M: rows in 3 groups, each row roughly a mix of its group's directions (some rows in no group):
M (112 x 10):
0: -0.55 -2.96 -0.57  0.08 -2.83  5.91  1.07  0.31 -0.71 -0.97
1:  0.43 -4.26 -4.00  1.95  1.93  0.20 -1.66  1.63 -2.16  1.74
2: -0.35 -3.10 -2.99 -0.98 -1.64  1.40 -2.93 -1.44  0.81 -4.40
3: -5.33 -2.43  0.11 -2.16 -1.24 -1.82 -1.41 -0.43  1.54  2.57
4: -2.21  1.58  0.56 -0.81  4.36  3.28  2.31  2.83  0.41  1.82
5:  1.30  1.18  4.10 -0.06  1.97  1.15  0.65 -3.84 -2.25  3.11
6:  0.49 -0.58  3.19 -2.03 -0.62  4.75 -1.70  1.19  1.86 -3.07
7:  1.48  3.01  0.06  1.32  2.80  1.62  1.08  4.53 -2.47  1.94
8:  0.80 -2.23 -4.47  3.75  1.49 -1.40 -1.21 -2.82  0.41  1.27
9: -1.54  5.14  0.23 -2.52 -0.26 -0.98  4.23 -0.16  0.94  0.05
10: -0.93 -0.83  3.69 -1.49 -1.61 -0.29  0.36 -0.65  1.69 -5.61
11:  2.47  1.13 -0.38 -5.69 -0.37 -1.06 -2.03 -2.96 -0.40  0.85
12:  0.23 -4.35  2.24 -0.77 -3.18  0.22  1.35  2.46 -3.15 -1.55
13:  0.00  2.18 -2.18 -2.39  4.17  0.54 -1.83 -3.30 -1.67  2.23
14:  1.43  0.01  3.45  2.08 -1.51 -2.01  3.72  1.31 -2.69  2.76
15: -2.26 -3.87 -0.42  0.59  2.53 -1.54 -4.86 -0.31  1.38  0.11
16:  2.75 -1.51 -0.20 -0.66  2.79 -0.15  3.68  4.11 -2.15 -1.33
17:  0.79 -0.35 -2.09 -4.75  0.94 -2.83  0.76 -3.46  1.31  2.02
18:  0.22  3.50  1.46 -0.33 -0.16 -0.60 -3.83 -4.62  1.54  1.30
19: -0.13  0.52 -2.43  4.28  2.03 -3.33 -0.14 -0.23  0.18  3.90
20:  0.93  4.03  3.60 -1.11 -2.48 -1.25 -1.10 -3.20 -1.83 -1.09
21:  0.71  1.05 -2.89 -1.54  4.02  1.98 -0.99 -2.43  0.06  3.96
22: -2.27 -2.06 -3.47 -0.45 -2.37  3.85 -2.48  0.56  2.31 -1.03
23: -3.29 -4.33 -0.28  1.17 -0.19  0.79  3.44 -0.37  2.75 -1.95
24:  2.33  0.58  0.38  1.47  2.83 -2.89  1.36  2.68 -2.69  3.78
25: -3.51  3.12  0.04  2.92  2.09  0.03  1.06 -1.19  1.12  4.02
26:  1.56 -2.70 -3.27  2.15  0.76 -2.32 -1.68 -3.93 -0.07 -2.39
27:  1.94  3.33  1.65 -3.95  2.48  3.10  1.15  1.34  0.01 -1.72
28:  1.78  5.49 -1.10  0.77 -2.02 -2.30 -0.35 -1.18 -2.08  2.15
29:  0.22 -0.50 -3.09  2.55  1.39  1.70 -2.03  2.82 -3.45  3.14
30: -2.62  3.60 -0.13 -0.86 -4.16 -0.42  0.12 -3.20 -2.53  0.55
31: -3.20 -1.45 -1.86  2.11  0.12 -3.17 -0.81 -2.38  1.96  3.80
32:  3.75 -5.11 -2.79  0.24 -1.83 -0.87 -0.57 -1.38  0.59  0.51
33:  0.47 -0.31 -2.03  0.46  3.22 -1.27  4.98 -2.44  1.01  2.56
34: -3.98  4.16  2.58  0.77  0.72 -3.69  0.04  0.12  0.58  0.38
35: -0.45  1.67 -3.22  3.39  0.79 -0.04 -2.18 -2.36  0.89 -4.28
36: -2.28 -0.40  0.10  5.73 -2.13 -1.03 -1.68 -1.63 -1.20  2.06
37: -1.26  0.17 -0.65 -0.34  2.30  1.30 -0.23 -5.85  2.02  2.73
38: -3.14  1.84 -3.31  1.10 -0.95 -3.38  1.65 -2.21 -0.12  3.11
39:  0.51  1.20 -2.99 -0.78 -0.54  1.92  2.81 -1.05  4.71  2.94
40: -1.37  4.77 -1.09  0.37 -4.65 -0.32  2.47  0.10  0.21  1.06
41: -3.23  1.20 -0.19  2.31  0.33  1.42 -1.68 -3.13 -4.00  2.63
42: -1.10  1.87 -2.63  2.47  0.74  1.00  1.34  3.53  4.19 -1.96
43:  0.28 -1.64 -0.35 -1.89  4.43  1.62 -1.69 -2.09 -3.65  2.37
44: -4.14  0.98  1.69 -1.40 -3.02 -3.70 -1.48  1.06  2.42 -0.20
45: -1.26 -1.98  5.20  1.00 -0.24  0.82  2.08  0.30 -0.49 -4.01
46:  0.17 -0.71 -2.06 -3.43 -2.78 -1.14 -4.45 -0.08 -0.04 -3.10
47: -1.45  3.60  2.27 -0.10 -2.39  4.06  1.54 -0.96  2.97 -0.65
48: -0.11 -4.90 -3.36 -0.68  1.51  0.41 -2.05 -2.88 -1.28 -1.61
49:  2.73 -2.90 -1.96  1.31  2.54  2.63  1.56 -3.07 -1.30  2.57
50:  1.07 -4.94 -0.82 -3.04  1.40  0.32 -1.06 -1.87 -2.65 -2.41
51: -2.73 -3.75 -3.08  1.81  1.14 -2.00  2.26 -2.23 -0.21  2.30
52: -1.56  1.17  1.17 -1.07 -4.48  3.65  2.86 -2.33 -0.82 -0.98
53:  1.08 -0.31  3.70 -2.23  1.65 -3.32  2.00  1.65 -2.83  2.56
54:  1.26 -0.43  0.52  0.23 -5.72 -3.81  0.04  1.01 -1.80  1.18
55: -1.52  0.69  2.20 -0.77 -3.36  1.07  1.02 -4.31  3.62 -1.26
56: -0.47 -0.36  0.50  3.82 -4.92 -0.44 -1.07  0.06  3.72  0.65
57: -2.19 -0.76  2.86  2.45  0.93  1.25  1.72 -5.11  1.41  1.41
58:  1.34  4.03  4.82 -0.30 -0.84 -0.02  3.37  0.31  0.56  1.06
59:  1.01 -1.35  2.40  1.37 -0.01 -0.82 -1.18  4.09  4.70 -1.91
60: -2.09  0.39 -3.88  3.62 -2.10  1.98 -2.16  0.28  3.04  0.18
61:  2.40  1.46  4.29 -2.50  3.13  1.05  2.23 -1.50 -1.71  1.18
62: -1.65 -4.20 -1.56  0.33  2.06 -2.56  3.87  1.44 -2.04 -0.26
63:  2.49 -2.96  0.18 -3.17 -1.43  1.19  1.03  2.74 -3.94  1.54
64:  3.87  3.17  0.53  3.70  1.07  1.31  2.97 -1.26  0.27  1.61
65: -0.43  1.65  2.55  0.34 -5.03  3.11 -1.04 -0.15  2.65 -1.54
66:  0.98 -3.03 -3.40  2.34  2.44  1.27  0.39 -2.44 -0.54  3.72
67:  0.64 -3.70 -0.16  3.06 -0.63 -0.85 -5.40  0.88  0.56  0.25
68: -5.15  2.24 -0.88 -1.38 -2.70 -0.98  1.60  2.55  1.67 -0.76
69: -1.25  4.33  0.80 -4.67  2.47  1.54  1.34  0.19  0.94 -1.04
70: -1.17 -2.77 -2.61 -0.50  4.33 -3.03  2.04  1.45 -1.76  1.24
71: -1.54 -0.54  3.60 -4.65 -3.57  0.73  0.43  1.54  1.16 -0.74
72: -0.82 -1.64 -0.04  1.24  3.15 -4.20  0.47 -3.86 -1.34  2.35
73:  1.99 -3.99 -2.17 -1.06 -2.29 -0.53 -2.02 -1.95  0.65 -3.93
74:  1.87 -1.38  0.32  3.03 -0.18 -1.23  2.88  2.51  2.08  4.46
75:  0.36  3.35  1.94 -3.59  0.86  1.44  0.04  4.06  0.33 -2.74
76: -0.50 -2.40 -4.94 -2.48 -2.30  0.91 -1.37 -1.83  1.72  2.03
77: -1.42 -2.04  4.31  0.07 -1.60 -0.90 -1.91 -4.45  0.42 -1.80
78: -0.18  2.33  5.47  0.90 -0.94 -1.04  0.75 -3.06  1.39 -2.23
79: -0.28 -3.76  3.02  0.16 -1.84  3.24  0.53  2.17 -2.46 -2.59
80:  2.22  2.50  4.30 -2.74  1.85 -1.95  0.00  0.48 -1.77 -2.68
81:  2.04 -0.60 -3.28 -0.62 -3.50 -1.31 -0.27  3.97 -1.92  2.41
82:  0.92 -0.84 -2.46 -1.97 -2.92  1.11  2.29 -2.18  2.67  4.07
83:  0.32  1.01  1.87  0.98 -0.53  5.99 -2.34 -2.64  0.01  0.89
84:  3.04  0.89  0.43  0.60  1.65  2.99  2.44  3.11 -1.74  3.76
85:  3.02  0.15 -1.02 -1.30 -2.43  3.79 -1.21  3.74 -2.31  1.45
86: -1.76 -3.53 -4.15  0.99  1.53 -1.60 -2.37  1.21 -0.72  2.95
87:  0.52  2.07  3.08 -1.62  3.37 -2.42  1.13 -3.59  2.63 -0.14
88: -1.40 -2.29  2.63 -1.26 -3.35 -3.48  0.65 -3.10  0.65 -2.34
89: -4.19  2.55  1.90 -1.25 -2.88 -3.78  0.91 -0.56 -0.16 -1.40
90: -1.99  3.11  3.55  0.15 -2.08 -1.52  1.47 -3.37  2.83 -0.77
91:  5.29  2.15  3.18  0.33 -0.26  0.43  3.25 -0.32 -0.83 -0.71
92:  4.19  0.79  1.85 -1.63 -2.65  1.44  1.26  4.42 -0.25 -0.65
93: -2.05 -1.81  3.57 -1.98 -2.48  1.38 -0.71 -1.56 -2.81 -3.45
94: -2.25 -1.51 -2.71 -0.96  5.72 -1.86  0.72 -1.16  1.02 -0.47
95: -0.28  4.75 -2.85  0.41 -1.26 -0.55 -1.07  3.61  2.18  1.79
96:  0.25  1.30 -4.93 -0.65  2.99 -0.05 -3.97  1.03 -1.02  1.29
97:  0.02  1.38  4.28 -2.81 -0.73  0.38  2.46  3.22 -0.71  3.03
98: -0.02 -1.49 -4.02  3.93 -1.03 -1.22  0.11 -1.85  0.31  3.88
99: -0.26 -1.47 -2.67  0.29  2.88  0.48  4.98  1.91  2.60  1.33
100:  1.80 -1.89 -3.03 -3.21 -2.41  1.44  2.51  3.55  1.14  0.76
101:  2.24  2.28 -2.48  3.06 -1.36 -3.14 -2.24  2.65 -0.64  2.25
102: -2.71 -1.03 -0.62 -1.71 -1.87  1.23  5.04  0.51 -3.27 -1.37
103: -1.56 -2.45 -2.10 -3.20  4.44 -1.12 -2.04 -1.74 -0.93 -1.69
104:  0.65 -0.73  3.62  1.78 -0.77 -1.43  2.96 -1.86 -2.79  3.88
105: -0.51 -2.09 -0.37 -3.05  3.40  4.35  1.81 -2.35 -1.20 -0.41
106:  2.96 -0.11  1.14 -3.55 -0.25  5.13  1.12  2.12 -0.43 -0.19
107: -0.77  1.19 -2.34 -2.81  2.50  1.89  1.57 -3.41 -3.64  1.56
108:  4.06 -2.63 -0.86  1.93  1.37  2.62 -1.80  3.74  1.07 -0.01
109: -1.97 -1.74 -2.63 -1.09  1.74  2.85 -5.18  1.33 -0.04  0.50
110:  1.76  0.63  5.63  0.29 -2.49  3.04  0.33 -0.29 -1.92 -0.62
111:  1.80  2.66  3.85 -2.04 -3.17  1.39  1.86  2.97  0.99 -0.68

which group is each row in? (one row of each group first):
 2.46 -1.04  3.62 -2.97 -3.93 -1.69  1.32 -0.85  1.22 -1.93 : F
-2.33  1.78  3.34 -1.33 -2.24  0.10  2.98 -0.15  3.87 -2.13 : Q
 0.31 -1.30 -0.86 -1.76  0.49 -2.04 -1.84  4.47 -2.57 -3.87 : S

 0.12 -5.26  0.68  0.82  0.89  0.49  1.53 -3.95 -2.68 -0.19 : Q
-0.63  1.79 -2.52  2.90 -2.29 -1.85 -1.44  3.17  3.46  1.95 : Q
 0.16 -5.21 -0.99 -3.51 -2.11  0.41 -1.73 -1.12  0.05 -2.36 : F
 2.83  0.54  1.06 -2.28  0.01  4.92  3.13  2.03  0.76  1.29 : S
-0.33  1.48 -1.59  1.75  0.23 -2.53  2.05 -4.86  1.03  3.42 : Q
 0.17  1.87 -2.47 -0.28 -0.59 -1.85  3.31  4.65 -2.98  0.05 : Q
-2.33  0.73  0.47  3.94 -2.94 -3.18 -1.80 -3.21  0.97  0.25 : S
-2.07  1.16  0.26 -0.30  3.36  2.84 -0.15 -3.79 -1.63 -3.58 : F
-0.45  1.11  4.03  1.96 -0.06 -5.24  1.89 -0.97 -1.07 -0.66 : S
